Named moves come first, each a turn or a mirror and shown by rows before and after it. Which of them, in which order, take the first row of each pair that follows to the second? Write the first one first, as in the answered first pair.
move N:
[ -3.4 -15.4 -34.4  52.6 -28.1 -18.1  15.0  -5.4 -14.9  22.1  22.1   4.3
   8.8  13.9 -18.9  -0.3 -22.0 -10.9  18.4 -12.2   5.9   0.9 -16.1  33.6
 -10.9 -29.4  31.0   5.1  -0.4]  ->  [-10.5  -3.4  -2.4  -3.9   8.8 -15.4   0.2  29.9   0.4  20.6  30.4   8.7
  -9.0  26.0  -2.6  -8.9 -42.7  25.2  20.2 -16.4  19.1 -28.9  -5.9  26.9
 -36.6  -6.1   7.5  40.0   9.2]
[ -4.0  -5.8   0.3 -15.6  37.5 -24.0  31.2  -2.7  -1.0   4.2  21.7 -24.2
  -8.8 -34.9  38.2  -7.3  12.3   2.0  19.8 -26.2   0.7  -0.2 -19.6 -23.3
 -35.0  -1.8  31.5 -26.7  -3.5]  ->  [ -4.2  -5.8  -5.0  -5.4  34.5 -26.3  34.9  -6.5  -6.3   6.8  18.2 -25.6
  -5.0 -37.6  36.8  -6.6  21.0  -1.7  18.7 -25.0  -1.7   0.8 -16.9 -22.5
 -29.4  -8.3  34.8 -30.3  -4.8]
[ -5.4  -6.2  12.0  -8.3   2.7  12.9   2.3   0.3   4.8  -1.5 -12.3   7.8
  -2.2  -8.8  -7.8  -3.0   6.2  -3.8   1.0   2.7  -3.8  -2.6   8.4 -12.8
  13.0   1.5  -9.2  11.5  -0.3]  ->  [ -1.0  -5.2   9.5  -3.6  -4.1  10.1   4.1  -6.1   2.1  -2.8 -15.3   7.7
   3.4 -11.0 -11.0  -1.5  13.5  -6.6  -2.0   1.8 -11.0   2.9   8.8 -11.4
  15.2  -3.7  -5.6   2.5  -5.3]
[ 15.2 -11.0  13.8 -17.3   1.8  29.1  -3.8  -6.9  -0.3 -18.8 -42.5   3.8
   1.4 -24.1 -22.1   4.5  30.4 -20.4 -18.1  11.5 -18.1  13.7  15.1 -27.2
   7.7  13.8 -21.9  -8.9  -2.9]  ->  [ 14.3 -10.4  17.8 -29.4   7.3  27.4  -8.0   0.8   3.4 -19.7 -38.3   5.8
  -1.9 -26.8 -19.4   4.2  25.8 -16.3 -16.2  10.2 -13.7  10.6  13.2 -28.9
   5.6  17.7 -25.0  -2.3  -2.3]
move S:
[-43.6  -9.6  16.2 -20.8   5.6   3.9   0.7   7.4  12.1 -18.9 -17.7  13.7
  19.5  16.0  -4.3   2.6 -21.4  -5.3  13.7 -25.5  10.9 -14.5  18.2  23.2
  -0.4   0.5 -17.4  26.2  23.9]  ->  [-41.8  -7.8  13.2 -20.5   4.1   5.9  -0.7   9.1  11.0 -16.9 -19.8  12.9
  21.2  20.6  -2.1   2.6 -19.8  -4.5  15.9 -29.0  11.4 -12.5  17.5  20.5
   1.7   1.0 -16.9  24.2  22.6]
[  8.2  -0.4 -23.4 -17.8  -5.0  26.1 -45.1 -10.2  13.7  37.5 -30.1 -24.8
  -7.2   5.0  27.4  -4.2  16.8 -31.6  -8.9   3.8  11.9  20.8  27.9 -24.2
 -25.4  30.4 -43.7 -16.4 -11.3]  ->  [ -6.4  15.5 -30.6  -6.9   2.1 -14.1 -30.5   1.9   9.7  59.7  10.8 -26.4
 -10.4  31.9  52.3  -8.5  -6.6   8.4   7.7  -7.0  27.6  -6.3   3.0  -2.1
 -42.5  10.0 -15.3  -2.3 -19.3]
[ 32.1   8.7  19.1 -12.1   3.1  -8.8 -35.0 -10.0   4.6   7.6  -0.7  15.6
 -17.5   2.1  -6.0 -12.7 -14.1  17.4   5.1  -9.5  25.4 -15.6  -0.7  11.0
  27.6 -10.0   9.0  19.4   6.6]  ->  [ 34.5   4.0  20.5 -14.9  -1.9  -0.5 -39.5 -13.5   6.6   4.0 -15.2  17.6
 -16.2  -3.8 -10.3 -12.1  -9.0   3.7   0.6  -7.0  20.5 -11.5   5.7   9.0
  32.8  -5.2   2.9  11.1   4.5]
[-12.8 -12.7  -8.0 -25.7  21.3   7.8 -32.8   8.1  32.5 -14.0   2.9   5.0
 -25.1   8.1  35.8 -10.2   0.7   9.8  18.7  30.3   2.0   9.7  27.6 -23.5
 -26.0  13.1  18.4  14.9   8.9]  ->  [-11.7 -10.8  -5.9 -24.2  20.2   7.4 -29.4  10.2  37.0 -15.3   5.2   4.2
 -26.8   8.4  37.7 -11.1  -0.5   9.3  17.6  32.2   0.1  12.1  26.9 -24.0
 -22.9  14.4  19.2  14.0  10.1]
move K:
[ -7.3 -15.8  17.6 -31.6  12.8  20.2 -37.1  13.8  -5.8 -40.6 -27.3  30.2
 -22.9  10.6   2.9   8.3 -36.0  19.0  14.8  19.6   7.7 -22.2  26.1   1.1
   8.7  30.3 -24.1  37.8   9.1]  ->  [  3.5 -34.8 -22.7  41.5 -28.2  -2.5  -8.4 -36.0 -27.9 -43.1 -36.8  18.0
   2.0  -3.0  -6.1  24.2   5.7 -31.8   4.3  28.5 -13.8  18.9   9.0   5.9
  36.0   5.7  12.4 -24.1 -16.8]
[  6.5  -2.7  40.0 -20.5  20.9  10.9   7.1  -5.7  20.4 -19.7 -16.9  -3.6
   0.8 -13.9  -9.4  17.1  -2.5 -21.7 -19.7  17.3 -11.2   6.4  19.9 -35.9
  -8.5  16.3 -15.4  -1.0  -0.8]  ->  [  7.4  -1.9  31.1   5.0  13.5 -13.0  24.7 -23.1  10.2 -18.2  -8.7 -16.7
  11.0 -13.7   3.9  22.4  13.1 -29.5 -18.2  17.3 -15.1  17.6   8.9 -30.7
 -10.4   4.4   9.0 -26.0 -18.0]
[  8.0  -9.0  -0.4  14.8 -11.7   1.9   6.3   1.2  -1.1   6.5   2.0  10.6
   7.7   7.2 -12.6  -2.8   2.0  -3.0   3.6  -7.7   4.4   3.7  -6.2  11.6
   6.0 -13.3   1.8  -0.9   7.2]  ->  [  5.3  -1.1   0.4   9.1  -5.3  -9.8   3.5   4.5  -1.1   7.3  12.6   9.3
   4.5  11.8  -3.3  -3.0  -4.6  10.7   7.4 -10.6   8.9  -3.8  -7.8  13.0
   1.3 -11.5   5.1   2.9   5.4]
Then:
(two moves a pair)
[  1.7 -16.0 -12.1 -16.0 -16.2  32.3 -13.6  13.8   4.9  -8.7  -2.6  22.6
  -2.8   8.6 -20.3 -23.5 -27.7   4.1  -2.9   0.8 -10.4   3.6   7.2   8.8
  15.6   8.6 -18.1   8.5  27.2]  ->  [ -0.6  -5.1 -29.9  23.8 -17.1 -20.2  17.3 -12.1 -13.6   4.5  21.4   2.3
   3.3  18.2   3.8 -13.0  -6.5   5.2  -2.3  -2.9 -12.3  10.2 -17.7  19.7
   5.6 -12.8  27.4 -27.3  -2.6]
N, K
[ -7.5   8.7  43.5 -52.1  36.4  14.8 -15.1  22.5  14.9 -26.8  14.8   3.0
 -50.0   3.1  25.9 -12.2 -30.6  56.9   3.4   1.1   9.2 -30.3   5.2 -15.8
 -13.8  26.9 -21.7  36.9   0.1]  ->  [  5.7 -18.1  30.9 -42.4   5.9  58.5 -27.6  10.7  12.0 -43.4 -29.9  17.4
 -39.3 -26.8 -10.4  -9.7 -15.2   7.5 -10.8  12.9 -11.8   1.9  20.6 -32.9
  21.6  29.5 -46.0  21.8  12.0]
K, N
[-21.0  20.1  30.9 -30.5  35.1 -23.1   5.4  16.0   5.3   2.5  31.1 -17.3
 -19.8  13.3  24.7  -3.8 -11.8  39.4  11.8  -5.2  15.0 -27.4  -4.6  -2.1
 -28.4  12.9  -6.9  15.4 -16.5]  ->  [-17.4  17.0  30.4 -28.3  29.5 -10.2   5.0  22.6   6.7   4.0  32.5  -5.1
 -23.6  18.8  15.2  -8.4 -24.9  40.6  15.8  -4.4  15.2 -28.4  -1.2   7.4
 -23.6   7.8 -19.1  27.8  -5.0]
N, K
[  9.7  18.0  11.2 -29.2  23.9  22.1  -8.5  20.2  12.2 -15.2  -2.0   5.4
 -17.7  12.7  13.2 -18.9   2.3   3.6  -1.5 -23.6  -3.3 -27.9   2.5  -5.7
 -13.9  -0.7 -13.7  20.8  15.3]  ->  [ 10.1   4.6 -29.4  30.2  -4.4   1.1  14.4 -13.3  -5.1  -9.2   7.0   2.4
  -0.4  16.8   4.1 -16.6  13.6 -14.6  -0.7 -23.5 -11.7  -8.8 -15.7  18.1
   2.2 -32.7  26.5 -16.9   2.2]
N, S
[ 32.0  -4.9  16.0 -10.8   5.4  11.3  -6.8   0.0  11.7 -30.5 -12.4  10.7
  14.6 -14.7  -9.9  -4.4  17.1  18.0 -36.9   0.0  13.3  -4.5  26.2 -11.9
   8.4  11.1  -4.6   9.1   3.9]  ->  [ 23.7   4.6   1.7  13.2   6.9 -23.1   5.1  -5.0   0.8  -7.5  17.7   4.4
  16.9   8.0   6.0  -6.0  -2.2  40.8 -25.1 -10.4  22.3 -13.0   5.3   8.2
   0.4 -11.1  26.6   9.1  -5.3]
N, S
[-19.2 -13.4 -35.8 -23.3  23.3  13.0 -41.9   8.4 -16.0 -19.4  -2.1  28.9
   0.9  -3.5  -6.1 -14.5  -4.2  22.5  13.2  -3.1  -1.8   1.0  23.6  -0.7
  15.8 -12.1 -40.1  45.0   2.0]  ->  [-16.6  -2.2 -24.4 -35.5  37.2  -6.9 -39.8  13.1 -14.3 -16.4   6.9  16.0
   0.0  -1.2  11.5 -10.9  -1.4  37.9  11.2  -6.2   3.9  -3.6  16.3  -5.5
   0.3  -7.7 -35.5  49.6  -8.1]
K, N
